[[ -25.718  -71.038  -69.810   52.470   97.100   19.976]
 [-148.660   73.380   99.709   26.117  147.552 -234.528]
 [ -93.534  -95.190   89.064  109.780 -196.998 -194.074]] ⇒ 73.380

[[ -6.973   1.814  11.460 -12.778  -8.081  13.738  -6.191]
 [-14.189  -5.088  -3.837  -0.581  -4.766  -4.860 -10.667]] ⇒ 1.814

[[  82.221   83.323  -24.663   73.664  189.070   17.865   84.711]
 [ -85.786 -219.197   99.089  -74.755  131.142 -112.382   89.764]] ⇒ 83.323

[[ 0.08  0.04  0.04  0.07]
 [ 0.04  0.06 -0.11  0.15]] ⇒ 0.04

[[ 0.05  0.05  0.00  0.04  0.00  0.17]
 [-0.22 -0.02 -0.06 -0.03  0.02  0.02]] ⇒ 0.05

[[-0.044 -0.010 -0.031  0.031 -0.019 -0.047  0.025]
 [-0.181 -0.089 -0.106  0.126 -0.146 -0.114  0.051]
 [ 0.005 -0.024  0.025 -0.040 -0.047  0.053 -0.060]] ⇒ -0.089
---
[[ -14   68  -84   62   -4  -50   28]
 [ -83   62  -75   48    9 -107  -22]
 [  21  -98   68  -94    8   65   11]] result: 8

[[ 29  12  14 -41  25 -80   7]
 [-18   2  -1  24 -35  74 -10]
 [ 51 -13 -63  21  -1 -37  16]] result: -1

[[ 67 -80 -78  47 -56 -42  35]
 [-22  59  41 -47  62  74  25]
 [ 32 -75 -82  52 -85 -86  47]] result: -85

[[  5 -83  28  57]
 [ -2 -53  19  47]
 [ 40 110  23 -11]] result: 110

[[ -82   56  -60   -8   58]
 [ -69   37    7   37   -8]
 [  86  -44 -107  -14  -12]] result: -107

[[-80 -44  -9  21 -27]
 [ 37   5 -18 -36 -44]
 [ -1  14 -35  13  -2]] result: -35

[[-30 -25  -3  49  74 -37   8]
 [ 19  44   9  99  85 -19   9]
 [  2 -11   9 -47 -37  27  14]] result: -37
---
  -3.6   -43.8   -42.7   -40.4    12.8   124.3   -50.8
 107.9   -29.2   -29.3   114.0    24.2   -70.0   -23.9
 -83.7    13.6    17.2   -95.9  -152.3   196.4   -11.0
→ -152.3

  -6.006   170.007    47.605   124.310  -116.732  -173.967   141.880
  -5.412    13.119    28.066    81.239   -30.648  -173.967    49.425
  -5.412    37.214    28.066   101.003  -116.732  -173.967   142.220
→ -116.732

-0.08   0.40  -1.15  -0.79   1.37  -0.35  -0.59
 0.30  -0.07   0.40  -0.14   0.16  -0.05  -0.77
 0.27  -0.73  -0.47   0.25  -0.02  -1.59  -0.16
→ -0.02

-1.4   0.4  -0.4  -1.1   1.1
-1.4   0.0   0.0  -0.9   1.7
-0.6  -0.5  -0.5  -0.6  -0.3
→ -0.5

-0.013   0.022  -0.224   0.024   0.223  -0.008
-0.052  -0.011   0.019   0.014   0.050  -0.014
 0.007   0.136   0.166   0.051   0.078   0.160
→ 0.051

-0.1  -0.5  -2.3  -0.8  -1.3
 1.6   1.9  -1.1   1.6  -0.4
-0.4  -1.3  -1.4  -1.5  -2.1
→ -1.4
---
[[ 97  54 -85   5]
 [ 60 -34 -60  60]
 [ -8 -25 -41  46]] out -8

[[-13  17 -57  91  32  26  31]
 [  1  17 -10  62  32 -17  62]] out 1

[[  8  21 -19 -16  50  -7]
 [-55 -32 -17 -32  91  -9]
 [ 31  39  36  43 -88  -6]] out 31

[  9  23  60  -6 -93  54] out 9

[[ 19 -38  74  27]
 [ 50 -81  23  56]
 [ 38  13   8  59]] out 38

[  79   28 -103    9  -65] out 79

[[ -41  -90    2   42   23  103  -21]
 [  39   79   55   19 -102  -16   37]] out 39

[[-101  -62  -19  104  -31]
 [  50   31   20  -56   16]] out 50
---
[[ -8 -92 -28  10]
 [-36 -67   4   6]
 [ -7 -89 -30   1]] >> -30

[[ -44    5   46  -92   33  -51]
 [ -23  -20 -106  -44   20  -52]
 [  51   55  -86    1   12  -55]] >> -86

[[ 22  39   6  14  -8 -12  -7]
 [ -2 -50  98 -76  20  29  76]
 [ 17  -8  77 -47  29  29  29]] >> 77

[[ -3 -10   1  48 -13]
 [ 56 -10  13 -11 -26]
 [ 14  25 -34 -95  39]] >> -34

[[-50  75  32  50]
 [-43 -73 -84   3]
 [ 24 -16 -41 -33]] >> -41

[[ 56  81 -35  93 -52  94]
 [ 56 -17  -2 101  16 -12]
 [-19  -4  21 -44  25 -13]] >> 21

[[-76  33 -56  -7 -46 -70]
 [ 55 -60  53  24  26  85]
 [ 25  -5  -4  33 -25 100]] >> -4
---
[[-17 -12 -39  -6  -2 -79  -6 -32  29  -9 -15 -35   3  28  34 -72]
 [-53 -46 -55  23  -6  11 -15 -17  48 -21  -1  16 -36  26  30 -14]
 [-17 -58  13  -4  12   3 -23 -21  22   9 -59  21 -47  62 -12 -17]
 [ 12   8 -36 -22   0 -66  23 -37  24 -10  50 -40  31   5  37 -45]
 [-13 -47  23   2  11  27 -20  -5  10  10 -52  30 -44  46 -21   7]
 [-62 -21 -62  40 -16   7 -24   6  32 -24 -15   9 -27   0  32 -18]
 [  1 -43  -5 -13  10  38  15 -26  30  -2  41  25 -19  28   4  29]] => -5

[[ 13  -2   7  17 -37  -7  13 -24  -2  43  15 -19 -27  52]
 [  8  16  -7  11  16  -3  -2   0   3 -24 -18 -13   1 -18]
 [-31  -1  79 -64 -62   0  14 -21 -10 -33 -21 -22 -10 -11]
 [  6  36  43 -87  15  33  25   2 -30  -9  10  -4 -16 -15]
 [ -3  -6   5 -12 -22  14   8 -21   2  20  15   0  -2  34]] => 5

[[ 40  19  32  31 -43 -43  14  18 -80   5  32  45  10  18  28]
 [ 40  19  32  31 -43 -43  14  18 -80   5  49  45  10  18  28]
 [ 51  19  32  31 -29 -38  14  15 -80   5  67  45   7  33  28]
 [ 40  17  32  31 -44 -43  14  18 -80   6  37  45  10  18  28]
 [ 29  19  32  31 -43 -36  14  13 -80   1  51  48  10  25  28]
 [ 51  19  32  31 -43 -45  14  27 -80  10  28  45  10  17  28]
 [ 40  21  32  31 -31 -48  11  18 -87   1  37  45  10  18  28]] => 32

[[ 20 -35  15  11 -34 -19   9 -31  -2   4 -36  17  -3]
 [-33  26  19 -22  36   7 -10  44   7   6  41 -21   6]
 [ -6  36 -20  16  20   2  14  29  30   0  31  61 -13]
 [  4  39 -12 -12  26 -41 -19  34 -50 -25  25 -59 -19]
 [  1 -14  50  12 -19  90  -5 -20  75 -32 -20  47 -24]
 [ 12 -40  -3  21 -41   9  13 -57   6   8 -41  -8   9]
 [-15 -31  14  18 -25  29  26  -3  15  39  -5   0  41]
 [  3  33 -44   4  19 -44  10  14 -63  11  12 -61  13]
 [ 12  40  20 -18  14   5 -30 -13  16 -39 -15  21 -17]
 [-23  16  10 -13  29  21  -7  19  14   1  29 -19  13]] => 10

[[ 15 -11   1  49 -33  -7  39  65  33  47 -54  13  -4 -18 -43   0]
 [ 14 -12   1  48 -20  -8  38  63  35  42 -59  12 -11 -15 -46  13]
 [ 13 -10   1  52 -30  -7  40  64  32  49 -55   9  -5 -15 -41   2]
 [  4  -9 -10  69 -14  -4  42  65  27  57 -66  -2 -25 -13 -33  18]
 [ 16 -13   1  45 -22  -8  38  64  36  40 -58  15 -10 -18 -48  11]
 [ -2  -7 -16  73 -14  -4  44  65  26  64 -67  -3 -29 -13 -32  23]
 [ -3 -15 -17  75 -15  -4  43  62  30  64 -66   2 -26 -10 -37  21]
 [-16 -18 -28  82 -16  -4  47  61  29  76 -68   5 -31  -7 -39  30]
 [ 16   5   1  53   0  -8  39  70  26  37 -69  -7 -30 -17 -34  29]
 [ 16 -13   7  74  -5   0  35  58  30  44 -62  -9 -17  -4 -32   7]] => 7

[[  74 -101  -22   12  -33    1   13  -27]
 [  -1   72  -22    4  -29   -9   56  -16]
 [   8    8  -27    7    7   -4  -32  -25]
 [-106  -19  -27   30   11  -25   22  -66]
 [ -65  -51    8   36   92  -16   36   35]
 [ -29  -57  -20   -8   46   30   54  -18]
 [ -25    0 -109   21  -48   16    4   25]
 [  11   34  -29  -41   33  -38    2   -7]
 [ -64   14  -51   60   12  -33  -23   -6]
 [ -35    3   -5   11  -31    1   14   17]
 [  12   -2  -22  -96    6    1  -29    7]] => -22
---
[-29, -94, -27, 63] -27
[57, 37, 20, -39, -89, -62, 76] -39
[54, -33, 89, 27, -41, 46] 27
[-88, -65, -22, -32, 50, -14, 54] -32
[[-15, 24, 7, 32, 25], [-51, 2, 109, -68, 20], [-12, 14, 3, 59, 19]] -15
[[-59, 30, 49, 70], [33, 79, 99, -82], [-3, -38, -39, -19]] -39
---
[-93  18  99 -52  12] result: -93
[84 44 76  6 53] result: 84
[75 98 57 94 22] result: 75
[-53  88  33 -66 -72] result: -53
[28 46 92 35 38] result: 28
[  78   84  -73  -83 -108] result: 78
---
(4, 8, 2, 8)	4
((113, 171, 197, 184, 234), (231, 56, 53, 184, 58), (219, 144, 65, 175, 62))	144
(8, 2, 3, 2, 3, 4, 3)	2
(4, 1, 4, 9, 6, 6)	4
(5197, 6252, 3681, 9758, 6364, 1589, 3112)	9758
(2030, 9905, 4951, 4758, 8651)	9905
(12, 188, 227, 218)	12
(-45, 29, 22, 13, 23, 19)	22
---
[[5, 3, 4, 5, 0],
 [4, 8, 4, 8, 0]] gives 3

[40, -49, 16, -20, -38] gives -49

[779, 11, 197, 878, 532] gives 11

[-36, 41, 34, 21] gives 41

[[5704, 5589, 6025, 4779, 4468, 6025],
 [4066, 5253, 1982, 4853, 6313, 6175],
 [4876, 5768, 4061, 3949, 6665, 8116]] gives 5589

[[72, 91, 13, 75],
 [70, 92, 14, 70]] gives 91
